0: [ 0.8  -0.85  0.3  -0.68 -1.34  0.18 -0.69  0.43  0.46 -0.9   0.39 -0.06  0.37  1.35  0.01  0.01 -1.03 -1.16 -0.72  0.31  0.9  -1.69  2.01 -0.46 -0.24 -0.38  0.58  0.06  0.12  0.11  1.21  0.93]
1: [-1.5   1.53 -1.29 -0.87  0.62  0.71  0.37 -0.14 -0.2   0.67 -0.73 -0.51 -0.2  -1.17 -0.63  0.81  0.45  0.3   0.01  0.54 -0.79  1.26 -0.96  0.04  0.08 -0.21 -0.9   0.32  0.26 -0.11 -0.39 -1.07]
2: [-0.58 -0.37 -0.81 -1.22 -0.23 -0.43  0.05  0.4   0.97 -0.08 -0.27 -0.78 -0.97 -1.17 -0.93  0.31 -0.4  -0.46  0.03  0.01 -0.1   0.    0.74 -0.19 -0.73 -1.19 -0.25  0.56  0.05  0.1   0.27 -0.43]
3: [-0.29  0.07 -0.04  0.74  1.24 -1.45 -0.04  0.57 -2.95 -1.6  -0.29  0.64  0.51  1.19  1.    0.51  1.09 -0.31  0.79 -0.61  0.95 -0.99 -0.86  1.33 -2.02  0.35 -0.49  0.27 -0.67  1.4   0.57 -0.78]
4: [ 0.62 -2.13  0.77 -2.46  2.02 -2.2   1.29 -0.25  2.38  0.2   1.01 -0.28 -1.29 -0.88 -2.71  0.86 -1.98 -0.12 -1.45 -0.89  0.91 -1.76  1.22 -2.33 -0.52 -0.65  1.87  0.26  0.35  0.29  0.54  1.84]
5: [-1.32 -0.05 -0.84 -2.09 -0.08 -0.67  0.56  0.45 -0.12  0.92  0.1  -0.25 -0.14 -0.43 -0.98  1.14  0.06  0.14  0.48 -0.01  0.6  -0.3   1.42 -0.57 -0.65  0.35  0.92 -0.13  1.1   1.13  0.57 -0.59]
6: [ 0.42 -0.2  -1.05 -0.83 -1.81  1.61 -0.55  0.24  2.33  0.1   0.16 -0.55 -0.8  -0.8  -0.64 -0.75 -0.89 -0.69 -0.41  0.45 -1.42  1.28  0.85  0.26  0.66 -2.14 -0.88 -0.07 -0.23 -1.74 -0.35 -0.25]
7: [ 2.31 -0.4   1.63  2.34 -0.44  1.24 -0.79 -0.24  0.5   1.55  0.64  0.37  1.34  0.81  0.4  -2.09  0.66  0.13 -0.46  0.43 -0.17  1.1  -0.64  0.17  3.81  2.24  0.33  0.03  0.52 -0.58 -1.56  0.51]
8: [ 0.32  0.48  0.09  2.13 -0.34  0.86 -0.53 -0.51 -0.54 -0.96 -0.34  0.03 -0.06  0.89  1.2  -0.88  0.62  0.6   0.13  0.74 -0.3   0.76 -1.31  1.22 -0.25  0.03 -1.05  0.31 -1.03  0.02 -0.67 -0.16]
9: [ 0.5  -0.59 -0.08 -2.93  0.59  0.11  1.05 -0.22  2.52  2.6   0.88 -0.48 -1.05 -1.78 -2.86 -0.1  -1.43 -0.6  -0.97 -0.01  0.16  0.06  1.07 -1.96  1.8   0.27  1.7  -0.46  1.15 -0.77 -0.25  0.86]
10: [ 0.31 -0.71 -0.06  0.35 -1.56  0.01 -1.1  -0.09  1.22 -2.59 -0.09  0.13 -0.4   0.01  0.91 -0.32 -1.25 -0.8  -0.72  0.15 -0.5  -0.06  0.85  0.58 -1.17 -2.54 -1.76 -0.07 -1.19 -1.34 -0.4   0.92]
11: [-0.88  1.25 -1.38 -0.93 -1.42  1.96 -0.33  0.72 -0.06  2.15 -0.53 -0.49  0.09 -0.11 -0.45 -0.05  0.74 -0.38 -0.03  0.11  0.59  1.15  1.76 -0.15  0.91 -0.03  0.18 -0.02  1.58  0.    0.14 -1.35]
12: [ 0.24  1.18 -0.24  0.62 -2.45  1.57 -0.15  0.18 -0.67  1.69 -0.22  0.3   0.35  0.59  0.12 -1.03  0.34 -0.32 -0.03  0.58  0.49  0.63  1.88  0.86  1.37  0.76  0.95  0.66  1.43  0.25  0.16 -1.19]
13: [-1.79 -0.16 -1.68 -2.54  1.09 -0.21  0.83 -0.44  2.35  1.37 -0.3  -0.63 -1.2  -3.08 -1.36  0.91  0.    1.08 -0.15 -0.53 -1.73  1.14 -1.45 -1.3   0.34 -1.23 -0.93 -0.61  0.04 -1.27 -0.92  0.08]
14: [-0.51 -0.23 -0.77  0.39 -1.8   0.41 -0.73  0.68  0.32 -1.59 -0.3  -0.16 -0.26  0.77  0.5   0.02 -0.19 -0.43 -0.04  0.02  0.23 -0.17  1.13  0.53 -1.11 -1.48 -1.38 -0.01 -0.15 -0.47  0.2  -0.21]
15: [-2.63  1.98 -1.18 -0.68  1.21 -0.36  0.2   0.4  -2.13  0.86 -0.64 -0.76  0.19 -0.89 -0.04  1.58  1.48  0.75  1.08  0.01  0.38  0.2  -1.19  0.4  -1.5   0.51 -0.15  0.48  0.67  1.37  0.85 -2.19]
16: [ 0.32  0.62  0.35  1.98  0.35 -0.11  0.02  0.07 -1.49 -1.94 -0.57  0.96  0.46  1.47  1.55 -0.61  0.86  0.52  0.63  0.1  -0.32 -0.93 -1.58  1.   -0.75  0.96 -0.58 -0.17 -1.3   0.69  0.49 -0.36]
17: [-0.72 -0.52 -0.34 -2.43  1.1   0.66  0.54 -0.09  3.1   1.42  0.12 -0.72 -1.4  -2.34 -1.79  0.99 -0.76  0.71 -1.1  -0.07 -0.85  2.   -0.6  -1.01  1.56 -1.21 -0.34 -0.54  0.22 -1.78 -1.66  0.81]
18: [-0.86 -0.59  0.12 -0.75  2.25 -0.77  1.16  0.06  0.38 -0.68 -0.42  0.06 -0.4  -1.35 -0.43  1.    0.43  1.12  0.94 -0.81 -0.47  0.12 -2.08 -0.75 -0.79  0.29 -0.22 -0.3  -0.75  0.06 -0.12  0.47]
19: [ 1.41  0.79  1.18  3.66  0.33  0.33 -0.39 -0.22 -1.47 -0.76 -0.58  0.47  0.66  1.53  1.98 -1.51  0.72  0.21  0.22  0.15  0.13  0.07 -2.36  1.45  0.7   1.09 -1.06  0.38 -0.92  0.01 -0.79 -0.22]

[ 0.06  0.08  0.25 -0.34 -0.59 -0.18 -0.24  0.03 -1.06  0.38  0.25 -0.05 -0.19  0.45  0.17  0.42  0.   -0.62  0.28  0.69  0.33 -0.22  1.04 -0.52 -0.44  0.29  0.63  0.07  0.08  0.3   1.12 -0.74] 5 0 2 14 12
[ 0.65  1.24  0.89  2.68 -0.05  0.51 -0.76 -0.25 -2.07 -0.57 -0.93  0.7   1.11  1.32  2.39 -1.45  2.39  0.43  0.15 -0.11 -0.08  0.85 -2.05  1.89  0.78  1.18 -1.1   0.16 -0.65  0.06 -1.15 -0.72] 19 8 16 3 7
[-2.66  1.28 -1.75 -3.45  1.93 -0.91  2.14  0.6  -0.83  1.64  0.15 -0.51 -1.25 -1.79 -1.54  2.44  0.7   1.04  1.07 -1.2   0.32  0.01  0.35 -1.3  -1.1   0.43  1.11  0.23  1.15  1.32  1.62 -2.08] 5 15 1 2 18
[-0.08  0.67  0.87  1.41  0.    0.38  0.29 -0.18 -1.62  1.62 -0.04  0.28  0.48 -0.1   0.61 -0.23  1.31  0.76  0.49 -0.04  0.18  0.38 -0.37  0.3   0.92  1.84  0.4   0.61  0.44  0.41  0.05 -0.7 ] 12 8 16 19 1
[ 0.74 -0.37 -0.09  0.   -1.84 -0.07 -0.64  0.32  0.24 -0.21  0.99  0.16  0.09  1.16  0.27 -0.39 -0.81 -1.2  -0.54  0.23  0.2  -0.82  2.42  0.64 -0.79 -0.58 -0.01 -0.57  0.29 -0.22  0.77  0.09] 0 14 2 10 12
[-0.44 -0.38 -0.18 -1.8  -0.13  0.54  0.54 -0.24  3.63  1.57  0.38 -1.02 -0.67 -2.24 -2.    0.17 -0.87  0.41 -0.91 -0.23 -1.12  1.33 -0.49 -1.59  2.54 -1.06 -0.37 -0.2   0.35 -1.97 -1.65  0.68] 17 13 9 6 2
[ 0.51 -1.06  0.12  0.1  -0.69 -0.34 -1.33  0.18  1.53 -2.75 -0.41  0.23 -0.65  0.2   0.72 -0.09 -1.88 -0.65 -0.41 -0.24 -0.56 -0.72  0.63  0.53 -0.77 -2.66 -0.96 -0.55 -1.86 -0.48 -0.44  1.27] 10 14 0 2 6
[-2.53  1.09 -1.01  0.6   1.27 -0.51  0.18  0.45 -3.1  -1.93 -1.73  0.31  0.37  0.1   1.65  2.14  1.26  1.4   1.57 -0.26 -0.83 -0.24 -1.83  1.72 -3.84 -0.77 -1.78  0.09 -1.53  0.98  0.99 -1.28] 3 15 16 18 8
[-0.78  0.12 -0.96  0.14 -0.14 -0.07 -0.33  0.05 -0.24 -1.13 -0.07 -0.2   0.19  0.36  0.3   0.27 -0.33 -0.14  0.01  0.42 -0.82  0.35  0.14  1.09 -1.13 -1.24 -1.01  0.32 -0.27 -0.42  0.01 -0.07] 14 2 8 10 1
[ 0.47 -0.77  1.42 -0.6   2.65 -1.04  0.87 -0.5   1.18  0.85  0.43 -0.28 -0.06 -0.66 -0.74  0.25  0.22  0.44 -0.33 -0.24  0.11 -0.4  -2.53 -1.35  0.59  0.41  0.68 -0.15 -0.1  -0.39 -0.76  0.83] 18 2 17 1 13
